In the rows, 128 means zero.
Named moves (each a turn or a mirror), then the moves between two rows, first move first; the first pair answered
R (before -> after):
[108 116 105 127  93 105 124 170 106 111 130 117 133 114 119 119 139 112
 135 123 135 140 121 119 120 132 136 113 127 120 129 131 129 131 116 122
 125 129 133]  ->  [115 130 100 126 103 105 138 154 106 110 131 111 137 111 135 131 130 112
 139 126 145 134 126 119 124 119 133 107 123 115 116 112 127 137 116 116
 104 132 136]
[124 134 178 166 123 160 116 139 173 131  76 143 145  92  91 133  76 107
 138 145 131 180 101 161 104 140 152 114 117 116 126 157 146  74 119  98
 174 157 130]  ->  [137 166 165 164 134 163 145 103 176 130  78 128 154  95 118 155  56 108
 151 152 152 157 125 158 114 114 152 104 111 106 101 119 145  95 114  88
 129 166 132]
[165 140 140 134 130 109 151  91 131 189 147 144 128 105 151 113 114 140
 145 103 122 155 121 128 115 115 124 123 137 121 130  99 136  93 129 148
 125 140  78]  ->  [156 125 144 136 128 106 135 109 130 187 143 150 126 106 138 105 123 139
 137 101 114 163 113 127 113 128 127 126 141 126 140 118 135  86 132 153
 142 135  76]
Y (before -> after):
[117 140 155 120  88 129 151 122  86 115 122 120 128 152 131 124 133 117
 138 147 139 142 115 153 123 107 182 123 129  90 129 117 125 107 135 141
 122 135 126]  ->  [120 148 160 113  98 135 151 110  94 119 130 113 129 157 135 132 130 134
 145 138 136 147 124 157 117 101 164 132 133  87 111 114 123 101 145 143
 121 128 129]
[113 147 109 112 150  96 123 179 129 136 101  99 130 126 115 125 120 115
 126  81 100 122 104 167 108 131 123 165 139 124 141 166 103 158 111 146
 159 128 142]  ->  [117 150 104 127 145  86 144 174 112 134  90 103 130 118 123 132 111  82
 126 100 117 102  95 145 122 122 150 139 125 119 154 154 101 178 100 137
 138 150 137]
[113 118 139 155 154 126 107 132  76 138 138 155 161 151 117 107 111 133
 151 157  88 111 111 130 111 176 157 130 121 147 145 155 145 120 141 149
 154 142 140]  ->  [119 129 134 162 163 129 131 108  70 137 134 149 162 150 137 123  96 120
 154 166 105  91 118 120 124 165 169 117 111 140 136 127 143 136 136 141
 126 155 137]
X (before -> after):
[105 121 114 144 109 123  98 169 112 112 116 132 122 105  82  98 149 113
 130 132 110 143 114 142 103 150 156 111 109 144 169 154 130 124 139 133
 146 124 115]  ->  [114 118 126 158 119 127 126 139  96 115 106 141 120 100  96 121 133  91
 138 157 123 120 110 123 125 145 184 105  96 144 162 121 133 144 129 128
 129 150 112]
[118 113 134 148 120 124 110 153 133 132 134 117 149 128 112 106 131 111
 132 121 140 118 119 103 141 133 137 123 129 108 153 102 144 135 113 118
 141 112 133]  ->  [116 111 138 148 116 122 108 152 134 132 135 117 150 132 113 105 131 112
 131 118 138 120 120 104 140 133 139 122 129 106 152 104 144 137 114 117
 142 113 135]
[127 118 157 127 143 146 127  96 134 140 130 123 113 141 138 142 122 126
 150 127 128 135 130 124 117 137 126 139 123 142  91 111 116 115 116 116
 148 125 127]  ->  [124 120 151 120 140 144 119 110 140 139 132 121 114 145 130 131 129 135
 147 119 121 143 129 132 109 139 112 142 128 143  90 126 113 109 121 119
 155 113 128]
[128  82 166 188 127 168 108  93 123 140 148 178 131  88 126 175  90 108
 156 148 180 153 159 152 128 146 128 146 127 165 130 133 123 148  86 170
 128 127 149]  ->  [116  87 156 170 117 165  83 123 142 136 155 169 134  94 114 151 105 132
 148 127 163 176 162 169 102 152 100 151 143 165 139 165 123 127  94 174
 146 103 152]
D (before -> after):
[172  70 108 138 112 115 124 176 122 138  92 189  80 167 148  98 128 131
 128 120 102 134 114 107 121 136 145 126  84 143 187 155 108 124 104 130
 134 184 122]  ->  [168 115  67 122 108 104 143 173 134 126 100 159  95 168 169  98 111 134
 133 118 124 126 138 112 116  98 127  94  83 120 182 144 108 139 108 120
  76 177 128]
[139 134 103 158  88 140 151 116 138 163  98 120 136 174 153 114  88 137
 116 131  85 165 128 149 145  83 115 140 142 138 136 152 179  90 125 105
 163 121  92]  ->  [138 134 101 158  85 139 152 114 138 162  97 120 138 176 154 112  88 136
 114 128  87 166 130 149 146  81 116 139 143 139 133 152 179  92 125 102
 160 120  92]
[110 123 136 138 130 136 105 130 122 136 126 138 122 129 119 125 148 122
 117 125 103 152 139 133 117 128  95 140 149 141 151 136 133 118 140 127
 155 124 150]  ->  [107 143 112 132 124 130 110 134 127 128 130 123 129 128 126 124 141 120
 117 125 108 154 147 136 112 116  89 122 149 132 156 138 129 124 141 124
 132 121 154]
B (before -> after):
[130  63 133 157 162 136 128 140 102 142 159 129 133 111 150 114 116 144
 142 144  89 106  95 104 103 140 165 152 144 107 159 126 120 102 178 143
 151  79 135]  ->  [132  62 137 161 166 139 135 130  99 142 157 131 132 110 155 123 111 138
 143 148  91  97  97  99 107 138 171 153 140 107 153 116 121 105 175 140
 143  84 136]
[157 136  96 137 108 156 121 204 114  96 137 101 138 137 146  80 145 135
 101 138 122 145 121 142 103 108 116 100 124 101 169 164 125 148 128 156
 102 111 144]  ->  [179 144 135 127 152 190 132 140 129 123 150  94 135 154 165 118 134 184
 123 121 117 140 143 158 108 103  87 159 134 107 104 122 132 135 142 165
 114  96 148]
[133 133 145 132 151 124 151 112 123 110 133 142 126 122 132 159 117 113
 148 135 133 133 124 117 142 122 134 120 125 116 126 116 114 139 123 133
 109 131 129]  ->  [115 130 123 126 132 112 130 151 126 101 134 141 128 121 116 130 130 111
 137 128 125 150 114 122 125 128 126 104 129 114 152 153 112 131 123 132
 118 121 132]
[105 145 111 132 137 134 129 105 106 135 109 108 125 112 138 120 121 103
 128 115 117 123 154 140 105 130 114 118 118 135  93 116 137 151 129 117
  69 138 149]  ->  [ 96 143 101 127 123 125 117 131 107 127 108 109 126 109 128 105 129 103
 121 112 112 133 145 145  97 136 111 109 120 134 109 134 135 145 130 117
  71 133 149]
Pairs:
Between the rows of a pair lie two moves.
[130  56 123  93 139 115 131  93 138 167 170 135 105 119 131 135 148 166
  93 102 103 146  96 160 118 143  65 174 149 137 128 121 111 122 149 123
 166 141  97]  ->  [119  46  90 114 105  86 139 134 114 143 155 145 105 104 117 109 150 105
  74 128 117 138  72 135 126 141 105 118 134 131 180 137 107 144 131 110
 138 164  92] | B, B
[138 172 124  97 146 142 128 108 131 143 132  96 145 130 143 152 114 134
 136 112 137 119 138 127 113 102 106 137 140 131  97 102 114 129 135 125
  93 130 141]  ->  [120 142 132  93 127 138  86 153 136 142 130 113 140 126 106 122 141 139
 125 102 114 150 118 136  99 134 102 148 152 145 126 149 115 102 138 140
 148 114 140] | X, R
[114  83 126 159 129 116 106 188 135 130 153 147 104 140  69  81 139 145
 109 121  97 135 120 172 162 119  93 176 157 117 136 145 149 101 157 147
 218  85 126]  ->  [115  69 112 188 111  99 124 199 105 121 136 158  97 124  66  76 134  95
 102 152 115 114 103 146 181 118 139 135 137 112 170 139 149 124 139 140
 197 117 120] | X, B
[119 128 162 135 162 116 130 117 135 103 134 198 157 146 170 103  88 136
 186 137 183  78 156 136 100 133 138 146 124 179 122 127 159 156 118 102
 133 169 185]  ->  [116 123 155 140 149 109 127 132 127  97 127 201 156 141 161  93  91 123
 183 146 183  75 148 131  99 138 149 133 121 175 138 134 158 160 115 100
 136 174 183] | Y, B
[114  86 157 124 120 108  88 154 106 142 119 162 125 125 100 112 136 105
 138 135 108 136 100 108 126 179 131 143 132 147 171 178 128 120 129 148
 194 138 135]  ->  [116  87 168 121 126 117  89 143 108 151 123 162 126 129 102 120 137 117
 141 130 105 136 107 112 125 179 124 161 135 154 158 171 128 117 132 151
 199 134 134] | X, B
[140  87 140 182 119  94 188 101  91 149  85 156 112 103 122 136 107  38
 138 183 142  63 103  75 183 142 206 109  97 125 165  95 132 184  77 112
  91 207 102]  ->  [126  95 179  92 150 137  98 120 182 176 134 130 118 150  98 115 146 206
 147  81  68 149 144 166 100 168  59 239 165 150  87 162 143  87 137 158
 202  91 119] | Y, Y
[106 138  85 128 124 142 145 133 123 116 114 127 143 130 126 123 111 105
 122 129 158 128 138 112 148  92 138 123 131 108 148 132 113 138 137 118
 121 134 130]  ->  [106 143  94 111 137 156 134 124 140 127 126 116 146 139 125 129 114 141
 133 109 143 140 153 129 136  92 109 154 143 112 123 136 118 120 150 121
 138 111 133] | X, B
[159 182 141 107 150 125 122 137 180 131 121 136 187 135 127 116  91 106
 163 116 109 144 139 132 113 105  89 145 123 123  74  88 133 148 165 138
 100 107 138]  ->  [162 146 179 121 164 139 112 130 174 145 115 158 172 133 114 122  99 107
 164 118  99 145 125 128 125 132 106 175 126 140  70  84 140 139 164 149
 141 115 130] | D, R
[124 134 103 128 112 105 140 151 117 124 112 137 142 130 120  94 122  91
 130 133 155 124 130  96 133 119 143  98 121 123 139 136 114 143 100 109
 126 154 128]  ->  [129 144 126 100 138 128 121 129 149 140 130 123 146 147 122 107 129 157
 144 104 133 147 151 131 112 126  93 152 142 129  95 136 117 116 122 126
 157 118 135] | X, B
[107 166  78  97 104 108 120 148 152 114 140 101 142 134 134 101 124 175
 119 109 124 145 148 161  96 106  83 101 144 104 128 166 130 130 141 128
 102  93 142]  ->  [121 139  89 146 106 102 163 121 104 114 110 128 130 115 142 120 109  95
 121 160 152 100 122 115 144 110 160  66 109 105 154 125 127 167 112 112
  75 151 131] | Y, X
